Here are some numbered points:
[ 0.35 -0.69 -0.43  0.16  0.87  0.31  0.47 -1.36 -0.85 -1.2  -0.07 -1.22 -0.4   0.21  0.7   0.38 -0.16  0.08 -0.11  0.96] 0
[ 1.59 -0.52 -1.41  0.49  0.16  1.45  0.49  2.2   0.2   2.51 -0.42  1.09 -1.24 -0.48  1.71 -0.68  0.    0.42  0.19  3.86] 1
[-0.7   2.35  0.52 -1.74 -0.05 -0.53  0.86 -0.33  1.76  0.86  0.7   0.69  0.48  0.3  -1.31 -0.24 -1.51  0.26 -0.13 -0.35] 2
[-0.25  0.28  1.54  1.22 -0.52 -1.17 -0.94  1.67 -0.19  0.54 -1.12 -0.06  0.62  0.51  0.28  1.53  1.49 -0.28 -0.58 -1.48] 3
[-0.27  0.26  1.54  1.22 -0.51 -1.16 -0.94  1.64 -0.23  0.57 -1.16 -0.07  0.61  0.46  0.32  1.59  1.5  -0.21 -0.59 -1.47] 4
[-1.91  1.48 -0.03 -2.27 -0.43 -0.11  1.48 -0.98  0.02  0.7   1.22  0.58  1.39  0.35 -2.11 -1.65 -1.27 -0.36 -0.35  0.39] 5
[ 0.66 -0.63  0.3   1.51 -2.04  0.63 -0.39 -1.23  0.29  1.33 -1.36  0.55  0.56 -0.06 -0.82  0.44  1.09 -1.47  0.01 -3.31] 6
[ 0.15 -0.31 -0.06  0.75  0.24  0.36  0.86 -0.71 -0.44 -0.42 -0.65 -0.57 -0.48  1.12  1.44 -0.51  0.49  0.13 -0.22  0.74] 7
[ 0.32  0.29  1.09  1.04  0.8  -0.32 -1.17  1.37 -0.26 -1.85 -0.76  1.27 -0.14  0.6  -0.74  0.44  1.54  0.7   0.34 -2.23] 8
[-0.72 -0.54 -0.63 -0.72  0.57  0.6   0.48 -1.25  0.44 -0.44  0.58  1.12 -1.49 -0.15  0.16 -0.81  0.03  0.03  0.62  1.8 ] 9
[ 0.28 -1.16 -0.36  0.68  1.07 -0.09 -0.42 -1.16  0.04 -0.97  0.72 -0.56  1.07  0.14  0.26  0.24  0.5   0.35  0.75 -0.82] 10
[-0.78 -0.07  0.91  1.37  0.44 -0.08  0.41 -0.69 -0.87 -1.64 -0.24 -1.51 -0.21  0.54 -0.63  1.11  0.05 -0.49 -0.62 -0.66] 11
[-1.54  0.26  0.99  1.59 -0.47 -0.15 -1.19  1.33  1.47  0.18  0.62 -0.53  1.15  0.76  1.16 -0.05 -0.45 -0.37 -0.56 -0.07] 12
[-1.38 -0.05  1.3   1.71 -0.99 -0.95  0.6  -0.4  -0.89  0.58 -0.66 -2.8   0.46  0.44  0.55  2.01  0.02 -1.32 -1.57  0.16] 13
[-0.69 -0.2   0.87  1.37  0.34 -0.06  0.4  -0.75 -0.83 -1.71 -0.3  -1.38 -0.19  0.54 -0.63  1.1   0.07 -0.5  -0.62 -0.68] 14
[ 1.07 -1.69 -0.33 -0.03  0.12  1.32 -0.73 -0.96 -1.38 -0.85 -0.98 -2.23 -1.08 -1.55 -0.78  2.1  -0.61 -0.96 -0.09 -1.04] 15
[ 0.24 -0.94 -0.01  0.8   0.84 -0.93 -0.19 -0.66  0.77 -0.25  1.22 -0.27  1.88  0.94  1.65 -1.64  0.32  1.54  0.62 -0.11] 16
[ 0.35  2.09 -0.05  0.39  0.76 -1.1   0.25  0.85  2.01  2.6  -0.86  0.97  0.16 -1.47 -0.04  1.17 -0.51  0.31  0.42 -0.87] 17
[ 0.97  2.36  0.27 -2.56  0.44 -0.89 -0.58  1.01  0.37  0.51  0.08  1.17  1.14  0.2  -2.35  0.04 -0.14  0.78  0.24 -0.61] 18
[-0.8  -0.54  0.66  1.19 -0.31 -0.05  0.73 -1.34 -1.13 -1.69 -0.16 -1.35 -1.08  1.04  0.98 -0.78 -0.06 -0.02 -0.61  0.46] 19
[ 0.3  -0.8  -0.34  0.92 -0.1   0.05 -0.16 -1.15 -0.41 -0.28 -0.49 -2.67 -0.17  0.61  2.4   1.54  0.19 -0.34 -0.67  1.25] 20
[-0.09 -0.43 -1.54  0.48  0.02  1.59 -0.16  1.92  1.2  -0.38  0.38  1.58 -0.76 -0.28  0.3  -0.5  -0.64  0.53  0.1  -1.12] 21
[-0.9  -0.5  -0.43  1.96 -0.72 -0.29  1.06  0.5  -1.47  1.03 -0.67 -2.18 -0.88  0.64  1.1   1.58  0.44 -0.71 -0.8   1.19] 22
[-0.21  0.21  1.14  1.07  0.55 -2.   -0.69  1.12 -0.6   0.16 -1.01 -1.42  0.65  0.27  0.74  2.1   0.86 -0.11 -1.01 -2.25] 23
Which five points above are nearest to each new point by angle? Their numbers follow each, smallest number first.
[-1.03 -1.04 -0.31  0.77 -0.57 -0.11 -0.96 -0.84 -0.06  0.79  1.41 -0.8   1.18  0.29  0.03 -1.69 -0.58 -0.12  0.36 -0.62] 5 6 10 12 16
[ 2.94 -2.03 -1.91 -0.54  0.12  0.7  -0.93 -1.45 -1.21 -1.6  -0.73 -1.26 -1.72 -2.42  0.39  3.07 -0.1  -0.23  0.67 -1.52] 0 10 14 15 20
[ 0.32  0.83  1.03 -1.32 -0.19 -0.68 -1.35  2.45 -0.18  0.45  0.09  1.1  -0.62  0.75 -0.8  -0.67 -0.86  0.79  0.21  0.7 ] 1 2 8 18 21
[-0.39  0.54  0.32  0.23 -0.4  -0.56  0.98 -0.02 -0.84 -0.72  0.45  0.    1.   -0.33 -0.78 -1.05  0.17 -0.32  0.12 -0.24] 2 5 11 14 19
[-1.17  0.61  0.79 -0.24  0.56 -0.79  0.24  0.99 -0.26 -0.08  1.42 -0.17  2.34 -0.98 -1.75 -0.7  -1.12 -0.27 -0.56 -0.34] 2 5 12 17 18
[ 0.24  0.34  1.12  0.98  0.85 -0.34 -1.08  1.33 -0.2  -1.74 -0.69  1.36 -0.13  0.6  -0.84  0.49  1.61  0.69  0.31 -2.32] 3 4 8 14 23
[-1.21 -0.37 -0.29 -1.35  0.04  0.12  1.31 -1.19  0.13  0.94  0.65  1.3  -1.04 -0.64 -0.41 -0.85 -0.26 -0.38  0.26  2.23] 0 1 2 5 9
[-0.84 -0.25  0.18  0.99 -0.23  0.07  0.78 -1.18 -0.93 -1.29 -0.14 -1.19 -1.01  1.28  0.64 -0.61 -0.1  -0.2  -0.19  0.64] 0 7 11 14 19
[ 1.27 -1.5  -0.54 -0.17  1.54 -1.02 -0.03 -0.93 -0.76 -1.63  0.65 -0.74 -0.94 -0.24  2.35 -0.41 -0.23  1.74  0.99  1.67] 0 7 10 16 20
[ 0.71 -0.2  -0.52 -0.53  0.33 -0.03 -0.66  0.58  1.35  2.29  0.05  1.99  0.36 -0.01  0.65 -1.33  1.18  0.66  0.45  0.97] 1 9 16 17 21
[-0.78 -0.35  0.05  1.01 -0.24  0.29  0.78 -1.29 -0.91 -1.35 -0.16 -1.02 -0.88  1.22  0.72 -0.62 -0.12 -0.12 -0.25  0.58] 0 7 11 14 19
[ 0.92  0.69 -0.05 -2.73 -0.42  0.94 -1.05  2.17  0.14  0.57 -0.74  1.47 -0.9  -0.35 -2.1  -0.33 -0.39  0.    0.52  0.34] 1 2 5 18 21
[-0.13  0.36  1.17  1.14  0.36 -1.95 -0.77  1.25 -0.63  0.12 -0.77 -1.5   0.67  0.6   0.71  2.29  0.92  0.3  -1.15 -2.  ] 3 4 11 13 23
[ 0.26  0.25  1.1   0.96  0.85 -0.29 -1.16  1.31 -0.25 -1.8  -0.77  1.28 -0.04  0.65 -0.81  0.48  1.56  0.7   0.29 -2.3 ] 3 4 8 14 23
[ 3.02 -2.02 -1.96 -0.57  0.04  0.6  -1.06 -1.23 -1.18 -1.67 -0.73 -1.43 -1.78 -2.51  0.48  2.84 -0.05 -0.26  0.69 -1.26] 0 10 14 15 20
[ 1.72 -0.21 -1.93 -1.09 -0.85  1.72  0.35  2.95  1.02  2.06 -1.28  1.08 -1.42 -0.95  0.47 -0.14 -0.34 -0.25 -0.03  1.77] 1 9 17 18 21
[-0.74 -0.18  0.12  1.13 -0.33  0.02  0.75 -1.05 -0.95 -1.4  -0.16 -1.22 -1.11  1.2   0.78 -0.66 -0.08 -0.13 -0.11  0.75] 0 7 11 14 19
[ 1.69 -1.39 -1.37 -0.04 -0.6   1.46 -0.83 -1.49 -0.6  -0.6  -0.93 -1.48 -0.08 -1.36  0.45  2.07 -0.42 -0.36 -0.54 -1.05] 0 6 10 15 20
[ 2.9  -2.14 -1.88 -0.69  0.08  0.65 -1.05 -1.31 -1.21 -1.58 -0.68 -1.4  -1.72 -2.44  0.42  2.86 -0.04 -0.31  0.57 -1.38] 0 10 14 15 20
[-0.9  -0.44  0.2   1.2   1.05  0.22  0.28 -0.62  0.18 -1.33  0.78 -0.5   1.88  0.05 -0.63  0.2   1.65  0.3   1.13 -1.83] 8 10 11 14 16
[ 1.39 -1.44 -0.84 -0.43  1.71 -0.48  0.03 -1.3  -1.42 -2.27  0.06 -1.17 -1.79 -0.83  0.73  1.32  0.03  0.33  0.89  0.76] 0 10 15 19 20
[ 0.92 -0.87  0.    0.83  0.71  0.63 -0.67 -1.37 -1.33 -0.81 -0.34 -1.7   0.72 -1.56 -1.    2.29  0.16 -0.49 -0.53 -0.8 ] 0 10 11 14 15
